Here are some points, one per row:
tensor([-43, -40, 12, -60, -18, -25, -23, 9, -24, 30, 10, -21, 53, 5, 8, 21, 17, -20,
        -17, -37, 19, 0, -35, 5, -5, 48, -12, 94, 27, 19, 3, 29])
tensor([-29, 16, -1, 21, -2, -41, -127, -46, -15, -12, -9, 3, 9, 1, -43,
        -24, -24, 0, -25, 26, -33, 6, -24, -16, 7, -1, -54, 19, -41, -70,
        12, 21])
tensor([11, 2, -24, -2, 39, 36, -31, -34, 4, 42, -7, -30, -43, 39, 78, 22, 21, 40,
        29, 59, 51, 19, -43, -11, -62, -32, 56, 10, -36, -18, -64, -25])
tensor([2, -21, 3, 27, 22, 29, 16, -18, 21, -18, 45, -92, -15, 5, 18, 65, 36, -38,
        -10, -4, 10, -15, -26, -6, 53, -67, -32, 4, -9, 10, 87, -9])
tensor([-92, 19, 8, -22, 49, 18, -1, 3, -32, -15, -25, 5, 11, 33, 7, -5, -7, 20,
        -19, -18, 2, -70, 8, 81, -7, -49, 36, -16, -17, -30, 31, -21])
tensor([15, 11, -68, -35, 13, 27, 12, -22, -16, 31, -12, -24, 2, -70, 14,
        -32, 52, 6, 55, 23, -115, -42, -33, -9, -7, 23, -8, -44, -50, 33,
        16, -12])
tensor([3, 49, -25, 66, -51, -16, 0, -42, 7, 20, 25, 25, 29, -31, -38, 59, -20, -19,
        44, -11, -10, 19, 20, 35, 2, -6, -26, 18, 0, 23, -20, -42])
tensor([-10, -20, -4, 1, 27, 9, 23, 18, -43, 15, -32, -30, 9, -65, 22, 2, -35, 4,
        24, 18, 47, 63, 13, 7, 32, 8, -12, -46, -37, 10, 10, 65])
tensor([15, -16, 16, 42, -50, -45, 28, 20, -22, -38, -11, -51, 27, -17, 22, 11, 120, -1,
        -32, -32, 28, 35, 13, 5, 33, -30, -32, -8, -21, -35, 22, 28])
tensor([11, 43, 26, -15, 0, 8, -10, -36, -22, -1, 15, -26, 30, -6, 38, -25, -22, -4,
        -30, -95, -1, 19, 5, -10, 6, -10, 37, -6, -9, 14, 17, 31])
tensor([38, -21, 36, 11, -7, 48, -3, -6, -7, -7, 20, 60, 27, 2, -20, 12, -22, -5,
        50, -37, -4, 23, 10, 24, -7, -2, 18, 10, 37, -11, -16, 21])
tensor([-40, 17, -27, -14, -21, 17, 1, 23, 24, 12, -6, -7, -6, -9, -10,
        -40, -5, 4, 26, 12, 58, -12, 29, -116, -19, 42, -9, -13, 62, -34,
        4, -20])
tensor([2, 1, 60, 8, -4, 17, -14, 28, 87, 9, -9, -1, 13, -27, 53, -28, -13, -7,
        35, 0, 0, -37, 15, 22, -26, 18, -96, -27, 23, -28, -15, -13])
tensor([33, -45, 2, 16, -20, 10, 37, 12, 0, 40, 31, -32, -87, -8, 4, 15, -9, 31,
        -86, -12, -51, 26, 42, 17, -45, -26, -19, -1, -41, 10, 52, 8])
tensor([-4, 41, 13, -8, 16, 13, 50, 24, 41, -27, 7, 4, -14, 23, -18, -11, -12, -10,
        -16, 24, 4, 7, 9, 15, 22, 73, 26, 63, 18, -45, -23, 55])
tensor([7, 10, 13, 64, -8, -11, 3, -17, -2, 29, -46, -1, -27, -6, 10, 5, -52, 3,
        32, 64, -20, 18, -46, -10, -3, 24, 37, 32, 36, 17, -29, -35])
tensor([-4, -21, -12, 21, 10, 11, -26, 66, -10, 2, 43, -17, 23, 4, -55, -28, -6, -7,
        9, 68, -11, -14, 49, 17, -34, -31, 26, 34, 27, -37, -60, 55])
tensor([32, -3, -27, -12, 32, 15, -55, 37, -26, -25, 36, -9, -67, -5, -6, -36, 25, 73,
        -5, 6, -5, 38, 44, 51, 39, -12, 12, 15, 3, 12, -39, -57])
tensor([-5, 64, 10, -74, 26, -32, 38, 10, -22, 65, -25, -22, 34, 55, -37, -25, -12, -37,
        21, -8, -11, 74, 14, -9, 3, -30, -7, -20, -13, -33, -2, -32])
tensor([-16, 10, 10, -5, -9, 35, -5, -21, -66, -6, -1, 65, 18, 68, 0, 3, 24, 12,
        22, 12, -9, -19, 27, -2, 17, 81, -28, -14, 27, 39, -20, -11])
tensor([76, -8, -11, 17, -30, 16, -42, 22, 0, -4, -104, 5, 15, 35, -20,
        16, 48, -11, -8, -24, -26, 6, 34, 21, -49, 22, 14, 8, 63, -14,
        19, 13])
tensor([56, 25, 28, -45, 20, -11, 11, 45, -34, -31, 34, 21, 36, -9, 18, 35, -9, 26,
        8, 41, -7, -4, -61, -13, 32, 48, -14, -33, -50, 4, 46, -81])
tensor([20, 40, 56, -34, -32, -37, 5, 86, -6, -56, -46, -40, -35, -8, 9, 21, -6, -15,
        -8, -15, 32, -25, -28, -17, 3, -58, -53, 17, -45, 37, 23, 63])
tensor([-5, 1, -14, -6, 51, 58, -7, 9, 27, -3, -18, 33, 0, -85, -48, -15, 7, 13,
        -38, -29, 13, -15, -49, -20, 0, 2, 48, 63, 13, -3, -48, -3])
tensor([7, -84, -5, -8, 0, -14, 23, 2, -33, -45, 13, 8, -7, 6, 8, -9, -58, -35,
        -28, -5, 34, -1, 7, 32, -52, -2, -7, -11, 22, -3, -5, -66])
tensor([-10, -52, -5, -53, 7, 7, -24, -25, 42, -58, 7, 4, -7, -12, -27, 26, -14, 29,
        27, 14, -35, 42, -10, 18, 5, 12, 48, -15, 7, -46, -15, 0])
tensor([-2, -29, -36, 11, 19, -73, 2, -14, 0, 5, 9, 11, 13, 2, 53, 2, -12, 10,
        60, -64, -11, -42, 43, -11, -15, 8, 20, 28, -40, -5, -35, -11])
tensor([-18, 21, -20, -2, 81, 27, 22, 14, 6, -11, 12, -25, -14, -4, -1,
        2, 15, -127, -35, 25, -19, -7, 14, -8, 13, 21, -12, -33, -32, -38,
        -23, -2])
tensor([-34, 7, -24, 30, -5, 8, 41, 43, 27, 14, 5, -11, 8, 59, -12, 27, 21, 30,
        -48, -24, -2, -1, -30, -9, 33, 5, -7, -26, -17, -4, -70, 1])
tensor([8, 25, 12, -23, -23, 39, -1, -46, 3, 8, 2, -24, 52, -41, 21, 4, -15, 14,
        -84, 59, 22, -34, 13, -14, -36, -13, 13, -26, -33, -7, -18, -24])
tensor([8, -61, 63, -35, -65, -17, -40, -33, -3, 29, 4, 35, -66, -5, 17, 47, 9, -10,
        1, -17, -47, -17, 26, -14, 37, -11, 88, -39, 13, 24, -24, -10])
tensor([-47, 34, 13, -8, 40, 33, 7, -35, -18, 17, 63, 47, -29, -21, 17, 19, 13, 14,
        36, 24, -35, 25, 18, -9, -44, 16, 29, 20, 25, 39, -12, -13])
tensor([55, 61, 10, 18, 28, -34, 37, -30, 4, 23, 7, -43, 8, -14, -31, 13, -15, 6,
        10, -18, 62, -75, 1, -13, 36, 43, -22, -25, 18, -44, 26, 10])
tensor([5, -33, 4, -17, -19, -20, 15, -31, 13, 66, -17, 98, 17, 3, 26, -25, 14, -22,
        15, 74, 25, -21, 32, 19, 71, -31, 14, 13, -27, 51, 17, -26])
tensor([-6, -51, 25, 33, -26, 37, 24, -36, -15, 3, 11, -15, -40, -22, 29, -87, 27, 25,
        -17, -19, -31, 16, -31, 2, 3, -67, -5, 11, -10, -22, -44, 7])
Along one direction, these points spread out more than along any other. Take the direction at right angles to it along which they spread out most. Then take the direction at right angles to both along which they spread out most. Go by this last direction. How far along it is each point below, from 0 to 99? 50 is the average, and the first point above lies past it. One standard deviation of the points above along it is 16.
tensor([22, 17, -119, -13, -19, 38, -34, -9, 4, 9, 11, 49, -29, 26, 28,
        5, -23, -7, -8, -35, 22, 12, -4, 20, 5, -54, -22, 3, 20, -9,
        17, 37]) -> 58
tensor([-14, 21, 2, 37, -89, -35, -11, 6, -5, -16, 9, -15, -33, 2, -7, -18, -9, -45,
        9, -21, 29, -30, -32, 25, 9, 70, -4, -19, -23, 41, 34, 1]) -> 44
tensor([-11, -7, 20, 64, 29, -54, -8, 33, -4, 19, 22, 77, -15, 2, 21, -16, 45, 6,
        6, -7, 5, 2, -46, -17, -44, -29, 25, -34, -3, -34, 39, 1]) -> 50
tensor([-7, -5, -15, 15, 0, 36, 16, 9, -21, 18, -9, -3, -11, 46, -27, -32, -40, 3,
        41, 4, -13, -21, -6, -52, 23, 19, 16, 19, -32, 2, 7, -34]) -> 40
tensor([5, 6, -22, -1, -1, -56, -11, 4, -15, -25, -19, -10, 43, -25, 17, 22, -57, -6,
        6, -8, -24, 7, 15, -24, 41, 21, -35, -43, 97, 62, 1, -2]) -> 41
tensor([26, -13, -25, -46, -32, -83, 74, -52, 23, -34, 12, 20, -7, 20, -57, -13, 30, 0,
        -23, -10, -1, 12, -19, 11, -28, -22, -16, 15, 57, 14, -2, 51]) -> 65
tensor([-40, 1, 18, -7, -37, -6, 5, 16, 1, -28, 13, -30, 37, 5, -85, 8, -7, 52,
        17, 11, 44, 6, 26, 0, -29, -4, 22, -28, 20, 17, 29, 19]) -> 62
tensor([-8, 0, 18, 4, 72, 25, -62, -13, 102, -18, -30, 15, 10, 28, -32, -18, 18, -3,
        6, -5, 40, 8, -16, 7, -8, 8, -28, -9, -45, 104, 7, 3]) -> 45
tensor([-14, -13, 5, 41, -12, -7, 46, 29, 25, -26, -38, -5, 29, 21, 32, 27, -39, 31,
        -50, -10, -22, 22, 13, -24, -4, -26, -26, 39, 15, -12, 65, 28]) -> 64
